0: [149 124 117 121 099 134 129 164 170 093]
1: [120 096 123 089 115 089 119 102 160 135]
2: [116 135 135 151 150 130 142 145 094 132]
3: [121 127 145 162 172 113 136 133 070 129]
4: [150 155 128 147 151 117 127 098 127 169]
5: [162 146 129 142 150 132 108 125 116 145]
6: [132 127 118 116 102 137 123 143 149 098]
7: [119 118 121 116 104 129 121 117 150 105]
8: [155 152 117 128 156 069 106 073 150 146]
9: [134 110 150 167 112 177 151 203 101 132]
10: [126 118 113 117 114 132 126 149 137 049]
11: [101 110 147 156 153 067 151 108 124 140]
12: [122 112 135 155 186 106 145 144 073 090]
13: [116 144 122 097 097 192 138 141 123 103]
14: [123 135 122 102 104 187 129 129 116 111]
15: [139 122 128 112 167 118 115 107 109 104]
16: [107 144 133 140 138 104 128 112 136 148]
17: [161 167 125 151 165 121 120 086 118 175]
18: [127 152 123 148 125 147 132 151 126 140]
19: [134 156 128 164 084 148 135 172 160 168]
20: [140 120 135 138 130 132 106 120 131 138]
21: [133 167 115 106 131 141 120 090 120 105]
22: [156 142 128 145 141 143 110 124 122 160]
23: [155 153 119 104 108 188 108 097 131 132]
24: [126 110 126 120 147 101 124 130 114 098]
25: [122 186 098 106 133 123 100 048 151 154]
26: [143 080 156 113 098 217 135 164 116 120]
27: [135 117 124 123 097 128 132 158 165 103]
28: [116 129 130 111 137 128 136 122 121 150]
29: [131 108 130 115 119 141 122 129 131 155]
30: [087 110 133 105 129 110 147 123 127 113]
31: [106 081 154 129 164 104 149 153 098 120]
32: [105 163 135 149 106 210 148 169 102 174]
33: [147 128 123 105 100 172 121 111 145 135]
34: [131 107 135 107 121 145 118 137 130 153]
35: [114 190 103 118 144 108 103 050 140 169]
36: [159 145 126 135 131 133 116 114 130 148]
37: [120 118 125 161 128 065 143 167 144 113]
38: [139 146 115 121 105 144 111 121 143 124]
39: [129 122 136 127 191 102 126 109 086 110]
40: [141 126 113 085 153 115 134 116 139 079]
41: [164 095 151 125 157 134 112 132 115 131]
42: [125 080 136 096 159 100 129 126 110 083]
43: [121 118 129 111 174 088 134 090 110 108]
44: [131 154 128 165 080 160 139 173 158 169]
45: [109 147 135 177 087 169 142 198 121 154]
46: [145 168 127 157 127 160 141 146 120 154]
47: [109 113 128 123 120 094 143 139 149 116]
48: [132 130 117 116 117 124 122 137 141 100]
49: [139 132 127 155 149 102 125 131 111 141]
50: [146 135 107 093 149 115 129 113 142 095]

[095 107 132 119 075 181 144 184 130 094] 13
[140 122 144 170 120 097 127 147 146 149] 49
[160 148 120 130 147 073 120 078 160 143] 8
[123 156 124 123 154 131 130 078 116 151] 4
[111 086 149 137 139 083 138 130 127 143] 11
[108 120 139 124 163 125 137 101 094 145] 28
[145 154 099 130 107 099 117 123 155 092] 48
[163 154 119 130 139 084 114 082 161 141] 8
[128 125 120 167 138 073 144 174 123 118] 37
[118 108 125 111 116 110 119 108 149 108] 7
[135 113 125 132 118 094 121 142 158 124] 47
[149 168 122 158 126 159 140 147 124 149] 46
[084 104 150 144 171 092 166 149 082 140] 31
[119 137 133 146 110 105 134 127 159 179] 16
[112 113 122 108 116 108 122 103 142 109] 7
[118 095 127 077 113 097 118 096 163 127] 1
[088 106 134 110 116 112 143 129 132 108] 30
[121 094 144 146 171 046 142 135 126 171] 11
[107 111 127 109 113 119 122 112 140 106] 7
[126 128 124 172 127 083 142 180 135 121] 37
[152 152 116 106 111 185 106 104 130 133] 23
[111 120 149 165 143 135 149 140 091 144] 2
[112 099 130 095 125 082 127 104 146 134] 1
[106 111 123 111 113 124 127 112 137 095] 7
[115 123 124 167 132 076 145 178 133 119] 37
[118 127 136 155 153 087 144 151 122 135] 49
[144 117 133 170 153 100 123 136 128 155] 49
[104 133 129 191 155 079 159 188 106 131] 37
[138 091 120 087 135 140 130 165 125 062] 10
[141 158 122 113 133 099 106 076 146 137] 8
[127 113 132 102 164 121 121 101 104 117] 15
[155 129 138 129 092 168 114 114 134 161] 33
[106 111 122 103 107 117 126 118 138 088] 7
[130 118 133 166 131 073 143 180 133 109] 37
[141 114 130 149 146 085 114 127 127 128] 49
[107 090 147 126 164 102 158 151 097 136] 31
